0: [160 110 135 109 152 131 122 155 114 136 162 154 163 106  87 112 111 123  76 118 112 124 136 115 128 166 109 114 107 116 139 123]
1: [132 183 125 179 116 130  84  75 115 125 123 132  76 176 109  95 133 127 124 107 154 111 113 121 136  92 137 115 143 135  57  82]
2: [147 136 143 160 141 164 117  68 113  96 143 124  86 157 139 147  87 157 128 135 132 136 150 157 109  93 138 151 149 142 146  50]
3: [130 119 188  99 175 136 132 139  78 148 127 165 172 115 136 161  98 165 135 178  93 126 104 150 194 123 128 190 111 106 184 176]
4: [138 154 117 204  76  60 121  34 112  83 100 134 199 163  70 123 162 154  71  93 148 130  96  85 160 169 153 102 119 109 165  90]
5: [116 109 129 159 123 125 117 138 134 124 143 134 151 141 135 124  77 144 146 152 121 129  98 117 126 149 124 150 119 103 140 153]
6: [155 153 131 152  86 114 169 125 137 120 122  95 117 127 168 129 135 140 141  98 171  93 119 115 145 136 160 133 130 139 133 144]
7: [148 158 137  98 190 133 100  69 141 128 179 120  74 122 153 142  87 157 180 167 115 181 149 115 129  54 179 136 175 132 111 129]
8: [ 90 124 105 150  96 126 137 105 184 117 190 105  99  76  94 121 163 108 131 129 130 125 123 140 109 142 107  72 135 136  69 135]
9: [110 121  84 127 107 126 151 140 145 146  80 144 150 115 120 151 143 112 117 120 135 117 140 142 149 162 109 114 147 139 137 147]
10: [137 125 144  95 122 147 117 146 150 179 145 147 105 125 137 104 127 101 119 135 108  99 165 111 109 149 105 130 124 147 135 118]
11: [145 131 111 164 139  74 166 100 160  96 155 140 218 126  79  96 162 157 120 151 128 125  64 123 159 128 123 123 118 120 134 151]
12: [124 117 170 141 111 149 149 143 113 150 112  71 173 122 184 137 182 130 184 122 206  96 144 135 126 170 111 181 138 192  97 130]
13: [153 142 139  96 120 112  53 177 127 167 146 154 130 147 182 111 118 106 130 138 118 121 123  96 152 137 118  87 129 114 139 133]
14: [111 125 124 164 121 137 111 134 149 123 148 139 134 147 117 131  89 150 147 156 125 127 107 138 116 152 127 166 122 118 132 139]
15: [151 143 142 119 147 109 153 135 132 125 107  97  86 149 145 131  99 147 117 157 120 111 146 116 113 122 129 157 129 146 166 137]
16: [158 142 135  91 108 112  58 166 153 158 139 144 114 132 162 124 118 109 114 145 127 109 123 112 163 104 107  83 126 115 145 145]
17: [132 106  73 139 215  69 109  98 152 214  53 115 145  99 177 109 101   0 160 120 116 176 255 206 116 151 123 178 114 167  98 141]
18: [119 115  97 118 108 121 109 139 144 146 108 151 118 104 127 138 128  93 156 111 117 101 157 119 123 150 129 104 156 119 152 129]
19: [ 89  74  68 215 161   0 146 137  68 201  60  85 214 200 172 100 177   0  91   0  94 141 208 245  46 203   0 230  20  94  55 216]
20: [154 140 136 147 148 101 112 146  77 119 140 156 138 131 156 106  97 144 170 129 110 123 143 122 123 146 150 165 137 157 178 117]
21: [ 83 126  83 156 102 110 156 122 144  88 123 107 143 110  99 108 173 133 156 144 154 103 133 177 134 161 141 113 157 132 106 113]
22: [132  94 156  91 102 180 131 114 134 127  76 164 121 134 123 147 138 154 129 151 115 126 118 176 170 104 146 144 122  98 129 151]
23: [124 171 124 169 114 129  82  65 111 107 136 104  64 165 106  92 132 130 137 109 147 117 132 124 135  82 155 109 150 135  48  57]
24: [206 148 147  83 162  80 156 148 110 180 134 127 172  91 141 130 174  65  52 131 127 121 153  70 126 115  99 134 111 170 171 145]
25: [130 112 125  91 127 146 113 151 158 166 157 128  87 102 146 101 120  84 120 141 105  87 169 115 107 146 119 104 119 147 142 115]
26: [139 106  93 126 105 122 114 128 140 106  74 126 105 146 108 123  96 116 137 141 135 122 157 138 118 124 136 121 127 135 140 108]
27: [121 150  99 144 169  94 177 132 164 122 202 138 175  99 149 117 106 146 103  81  93 197  63  93  81 124 171 155 150 135 127 170]
28: [113  81  79  55  78 131 138 141 127 121 185 103  50 154  87 157 117 106  94  79 136 145 118 137  40 110  79 120 152  59 139 166]
29: [ 82 121 163 103 159 128  84 135 158 121 135 138 134 123 119 132  76 158 177 163  89 120 101  96 140 124 116 126 112 109 107 202]
30: [151 151 146 145 101 177 121  69 144 128 113 114  68 160 114 133  89 147 127 140 131 122 152 160 124  67 115 135 141 121 139  44]
31: [ 82 139 135 121 162 121  92 220  60 140 160 127 147 131  61 150 104 114 145  91  55 137  73  62 117 180  73 126 105  76 115 198]
32: [ 89 156 112 104 120 120 167 111 102 137  97  95 100 145 156  71 174  83 104 104 151 118 139 106 110  86  98 100 171 161  63  85]
33: [172 116 146 140 137 142 169 118 113 153 170 130 180 151 108 100 141 151  41 146 176 155 108 141 133 149 129 139 110 152 114 106]
34: [168 121 116 165  62 150 158  82 128 117  88  80 106 113 201 145 113 146 187 129 150  94 159 127 144  84 159 159 145 142 187 121]
35: [ 91 123 133 110 149 114  71 211  66 147 165 125 135 129  69 152  98 103 140  90  58 130  69  60 118 180  73 112 112  85 118 198]
36: [112 107 109 177 130 136 185  68 171  82 137 121  94 148 107 142 150 163 133 171 122 127 123 213 115 125 153 151 130 129 136 114]
37: [  7 118 252 100 227  45 116 114  25 104 120 200 227 136  68 173 222 255 157  64 145 255 160 189 217 157  87 255 191 115  84 189]
38: [125 137 115 163 125 112 101 179 127  98 104 117 108 167 123 113  51 164 154 137  99 152 105  97  90 118 130 113 135 110 102 130]
39: [159  78 105 115  65 125  69 106 156  84  93 141 105 104  48 116 120 128  88 104 166  94 119 139 137  97 136  70 102  99 134 142]
40: [136 141 101 131 111 125  88 133 159 143 141 146 123 129 133 105 132 133 178  99 118 133 141 119 119 165 177 111 192 115 143 115]
41: [127  91 104 179 119 106 101 123 179  87 131 124 120 126  98 115  97 131 129 130 123 112 146 178 108 143 104 127  80  93 117 156]
42: [140 114 130 137  92 115 128 133 138 169 177 132 200  89  93  75 200 117 112 108 148 122 110 110 118 195  96  93 154 144 126 110]
43: [125 157 161 104 130 116 117 138 131 157 124 163 161 103 144 133 143 147 146 126 114 123  86  98 153 136 105 145 117  98 126 168]
44: [125 109 113  84 139 108 129 145 136 157 109 184 163 110 135 157 110  86 120 145  77  97 145 102 155 144 121 133 125 121 176 152]
45: [150 153 139  94 175 131  95  77 150 121 178 122  70 112 165 146 106 160 176 148  90 184 148 124 121  63 160 130 174 136 121 131]
46: [132 119 100 133 109 135 145 150 130 155  97 141 108 164 140 124  82 113 136 145 143  97 149 117 158 147 150 136 123 133 139 125]
47: [143 128  92 141 128 173 132 123 133 157 144 118 100 127 194 170  91  96 149 146 122 145 176 122  78 110 163 157 101 147 147  82]
48: [ 92 126 136  96 121 108 132 101 162 131 106 123  95 148 139 148 129  84 135 120 101  87 161 133 160  80 120  89 136 113  70 107]
49: [ 80 125 104 147 102 133 143 120 132  98 136 103 138 107 102  98 183 146 164 150 161 112 138 173 154 162 147 107 147 133  90 125]
50: [143  90 129 106 158 111 147 109 142 133 131 179 163 115  84 169  86 133  73 177  88 127 113 128 148 119  96 151  81 105 151 180]
51: [ 86 228 105 213 109  30  61  93  95 114  80 191 201 128 108 177 250 152   0  69  79 187  87 122 107 215 131  20 116 115 172 109]
52: [133 124 164  86 170 160 120 172 118 177 103 159 126 154 131 138 117 149 106 127 170 146 127 117 158 142 147 137 142 112  94 153]
53: [113 131 147 134 125 151 122 113 139  98 122 119 143  94 102 129 119 180 149 113 137 130 105 111 103 125 145 127 161 126 114 153]
54: [159 116 130  66  84 171 127 120 151 156 146 106  50 123 154 115 164 104  87 118 153 115 168 151 120  87 151  90 136 162  98 105]
55: [164 123 154 155 135 160 163 112 109 160 182 124 165 150 100 108 132 155  58 141 173 160 106 144 142 151 122 138 109 141 114  91]
56: [135 149 118 137 116  99 154  97 125 118 151 106 172  81 124 111 133 107 162 130  86  79 115  87 161 121 127 120 131 110 165 139]
57: [167  96 125 132 131 104 162 216 156 182 105 153 180 152  67 153 146  52  28 110 118 101  30 137 139 177 136  80  91  89 177 116]

[142 111 114 115  89 163 171 164 120 107 157  79  93 111 113 129 139  96 130 125 136  73 147 149 125 142 148 104 101 134 121  84] 25 26
[145 100 159  94 110 170 129 112 130 122  75 171 126 120 119 152 142 161 133 144 114 126 124 192 170 101 148 138 126 102 130 154] 22 52
[134 104 144 103 104 177 108 118 112 102 100 152 105 173 103 141 119 181  43 141 161 160 145 189 131 140 122 156  93 132 100 110] 22 55
[ 99 120 122  98 117 104 124  97 174 122  95 132 113 144 143 130 125  87 138 122 114 107 142 127 151  91 122 100 138 125  89 102] 48 26
[149 100 102 152 119  61 172 108 151 120 141 129 167  98 100 130 127  79 118 133 128  77 105 101 138 115  91  91  81 102 128 173] 56 11
[128 133 118 175 126 114 104 162 133  99  91 123 108 160 115 103  59 158 159 138 111 142 110  91  97 141 132 113 135 117 106 121] 38 5
[160 112 123 104 130 113  64 143 137 128 136 138 126 119 188 151  87 116 144 182 104 111 126 113 164  86 101 100 119  98 181 145] 16 13
[124 158 103 198  84  83 131 155  79 161  72 186 212 141 146 189 157 129  87  67  72 174 124  55 131 191 154  14 174 125 206  57] 51 4
[151 170 113 161 124 110 147 105 119 105  97  88 130 115 147  75 120 150 159 121 161 128 130  67 117 121 167 130 173 147 144  97] 6 53
[ 80 136 191 147 211 191 114 141  71 145 152 122 123 201 147  92  74 175 157 116 171 202  83 135 107 127 145 203 129 155  42 111] 52 14
[128 105 103 119 108 122  99 142 135 144 103 139 121  95 125 150  97  76 146 104 119 104 162 127 110 157 126 106 152 120 148 123] 18 26
[106 169 119 155 104 152 113 106 109  96 166  90  91 125 172 109 133 152 181 104 100 162 144  98  79 114 120 146 130  95 156  72] 2 47
[162 148 124 149  65 108 172 129 146 135 113  85 124 127 180 134 152 121 134  89 181 107 118 100 131 137 157 127 144 143 131 142] 6 34
[ 88 210 115 211 126  38  65 111  89 116 102 187 214 148 111 173 254 162   0  74  87 184  79 128 121 221 154  30 113 111 166 115] 51 4
[147 135 103 129 134 168 124 136 128 150 141 126  94 132 190 177  86  85 155 137 119 138 167 118  84 108 160 157 108 141 145  90] 47 46
[140 143 122 160  82 125 154 117 146 122 104  81  97 132 176 141 127 131 142  99 165 116 126 125 137 129 165 140 140 132 126 143] 6 34
[120  63 116 130 124 138 149 102 125 112  31 211 122 153  92 158 110 103 153 118  89 127 121 198 153  94 153 153 138  62 160 106] 22 26
[115 119 102 119 105 121 143 137 135 132 115 126 139  79 141 169 104  92 159 115 105 106 152 120 133 144 123 132 168 130 169 144] 18 9
[ 15 127 255 101 236  37 131 135  17  96 127 190 217 127  90 161 219 255 154  52 142 255 169 190 225 152  89 255 191 129  87 191] 37 3
[135  65 144  40 166 190 124 161 120 152 134 122 112 113  96 157 125 157 151 205 107 169 119 144 135  64 151  74 103 174 169 168] 22 29
[125 166 125 196 111 123 197 122 154 106 147  71 142  98 156  98 175 129 162  92 176  97 125 129 104 135 181 125 170 168 135  99] 6 21
[113 127 126 133 101 146 164 113 144 137 160  80 128  95 131 113 146 115 155 155 112 101 132 110 127 143 113 135 130 130 144 133] 56 10
[167  86 115 122  51 133  66 113 164  80 100 127 104 100  46 114 118 124  97 112 167  94 106 147 140 100 132  78  96 114 132 149] 39 26
[118 106  97 159 122 127 188  88 162  82 126 126  93 146 123 135 150 151 147 161 115 131 123 214 112 127 161 158 134 117 135 120] 36 21
[128  94 164  88 141  95 114 101 150 125 140 153  96 162 141 143 111  69 116 177  82  68 169 167 145  86 105 126  75 131 140 118] 48 10
[140 145 123 163 130 118  95 164 144 115 110 133 101 151 115 111  52 157 174 139 106 132 109 121 105 117 102 120 137 112 112 133] 38 14
[117 127 132 170 113 129 215  66 171 105 122 117 130 113 126 140 149 138 169 182 111  92 111 161 166  70 145 121  99  98 143 135] 36 56
[136 133 135 119 121 108 188 155 140 127 135  92 124 108 126 107 186 116  82 147 183  82 129 130 146 131 138 104 116 170 100 155] 6 49
[124 165 149  94 154 172 103 132 139  83 136  85 130 140 179 122 168 137 103 150 176  99 119 164  69 185  51 157 126 232 133 102] 12 10
[112 128 131 130 108 147 196 129 154 130 163  79 132  84 153 129 150 118 161 158 118  77 142 106 134 125 113 137 134 138 151 134] 56 6
[213 138 149  84 158  76 148 150 116 179 133 118 188 107 142 121 164  51  47 139 120 115 159  71 111 119 105 132 103 163 168 133] 24 0
[167 120 131 167  50 153 158  79 136 115  95  72 106  98 188 130 105 148 196 132 148  64 162 124 154  88 155 165 141 142 187 114] 34 6
[ 84 142 130 105 123 158 202 154 110 152 126 124 142 100 155 117 170  95 146 143 148  82 147 103 167 145 114 134 138 146 121 146] 9 10
[126 135 104 124  98 137  97 117 121 110  56 123  97 136 146 123 117 129 153 105 134 103 175 124 160 114 158  83 158 135 152  96] 26 18
[108  69  99  65  92 136 146 137 117 121 180 117  52 156  92 154  91 133  88  87 127 164 116 142  34 120  84 147 142  76 134 184] 28 14
[166 140 110 126  68 181 179 134 129 129  81  89 133 112 153 150  96 130  97  93 180 143 117  55  85 123 127 139 127 143 127 108] 6 46
[ 91 130 148  95 164 105  85 137 152 125 124 154 143 123 121 134  94 146 179 147  87 114 104  95 139 128 112 131 129 104 126 196] 29 43
[164  90 125 130 119 123 166 217 140 191 112 159 173 151  88 163 165  50  16 121 128  94  37 140 143 191 147  75  95  92 151 104] 57 0
[106 135 172 147 172  88 121 139  93  97  72 140 142  75  92 179 134 173 167  77 136 174 168 118 159 119 122 195 161 135 128 149] 53 20
[ 81 134 174 137 214 187 101 134  75 136 143 118 132 194 156 108  89 170 153 113 170 211  92 124  97 127 161 196 138 169  47 105] 52 14
[140 106 140 146 115 103 130 107 126 120 127 127 143 115 114 146 116 129 122 140 128 112 109 118 129  96 113 145  89 109 119 175] 5 14
[150 149 140 155  77 125 179 125 132 133 118  89 118 138 173 137 131 150 135  93 180 106 119 111 149 129 167 134 139 141 123 142] 6 46
[ 84 143  97 105  98  78 153 108 117 121  92  94 117 143 152  69 191  78 107  92 147 123 128  98 108  90  89 104 158 150  79 101] 32 48
